B = array([  7, -72, -20,  -8,  -1, -21,  35, -54, -11])
Report the centre entry.
A: -1
Report the entry just right of 7.
A: -72
The entry just right of -72 -> -20

grid =
[[4421 4899 6407 6790 5198 6860 7238 4381 1209 7268 7814 6966 5485 3640]
 [9866 8796 6627 6582 7563 3866 7507 5237 3626 6800 3681 7433 6642 3961]]
Counting starts at 1.
Find the top-right entry.
3640
The entry just right of 5237 -> 3626
The entry just left of 6966 -> 7814
Find the entry at row 1, column 3.
6407
The bottom-left entry is 9866
Find the entry just left of 6407.
4899
The entry directly below 5198 -> 7563
The top entry of the column that holds the smallest entry -> 1209
The entry just left of the smallest entry -> 4381
The entry just left of 6582: 6627
Find the entry in the top-left corner.
4421
Find the entry directly above 7433.
6966
The entry just left of 7507 is 3866
Find the bottom-right entry.
3961

a =
-8,45,-51,9,-11,16,8,16,-2,-4,7,27
1,2,5,-12,15,-10,-11,-11,17,-7,19,8
-3,26,9,-1,36,-20,4,33,17,-21,-4,-1
17,21,-8,10,-18,19,-33,-1,-34,34,0,-6
-7,3,0,13,-20,-20,-6,-13,3,-14,-16,-12
-6,-12,12,-9,6,8,-10,10,46,43,23,24
-9,23,23,7,-55,7,27,-35,9,-2,7,9
-9,-3,-3,6,4,2,18,-6,-6,19,28,6
-5,-17,28,-16,27,-7,1,-14,-2,21,-19,11
3,1,-2,-1,-10,-19,23,-1,29,-4,7,2
18,-15,-19,2,-9,26,14,-6,20,2,-9,-6
-6,23,4,1,1,-21,3,9,-6,-14,13,-4
0,-3,-21,8,-12,20,-12,16,-18,0,9,-13
10,-2,2,7,-2,25,6,9,-7,-28,-2,7
1,36,1,1,-14,13,20,2,36,28,19,12
Which number is the first entry in reading order? -8
Which number is the entry just right of the smallest entry? 7
Which number is the third smallest entry? -35
Which number is the entry in the bottom-right corner? 12
The bottom entry of the column that holds the smallest entry: -14
Which number is the largest entry in the first column? 18
Which number is the 2nd largest entry? 45
Which number is the top entry of the column that holds the largest entry? -2
Which number is the smallest entry in the first row? -51
The second entry from the end, reading row by row -> 19
Which number is the bottom entry of the column that holds the largest entry? 36
The entry just right of the largest entry is 43
Which number is the first entry of the smallest entry's row? -9
The entry in the top-right corner: 27
Which number is the entry just left of the smallest entry? 7
The entry in the bottom-left corner -> 1
The 4th entry in reading order -> 9
Which number is the 3rd-last entry, reading row by row? 28
The entry just left of the largest entry: 10
Which number is the last entry in the row that holds the smallest entry? 9
The 3rd entry on the main diagonal: 9
The 2nd entry on the main diagonal is 2
The entry directly above the largest entry: 3
Which number is the entry just right of -34? 34
Which number is the maximum? 46

x =
-21.246   14.906  -22.360    7.288
  6.106    8.281   -1.047  -16.196
  5.245    9.216   -0.066  -17.648
The entry just left of -22.360: 14.906
The top-right entry is 7.288
The entry directly below 6.106: 5.245
What is the entry directly above -17.648?
Answer: -16.196
The largest entry in the first column is 6.106
The minimum -> -22.360
The 3rd entry on the main diagonal is -0.066
The smallest entry in the last row -> -17.648
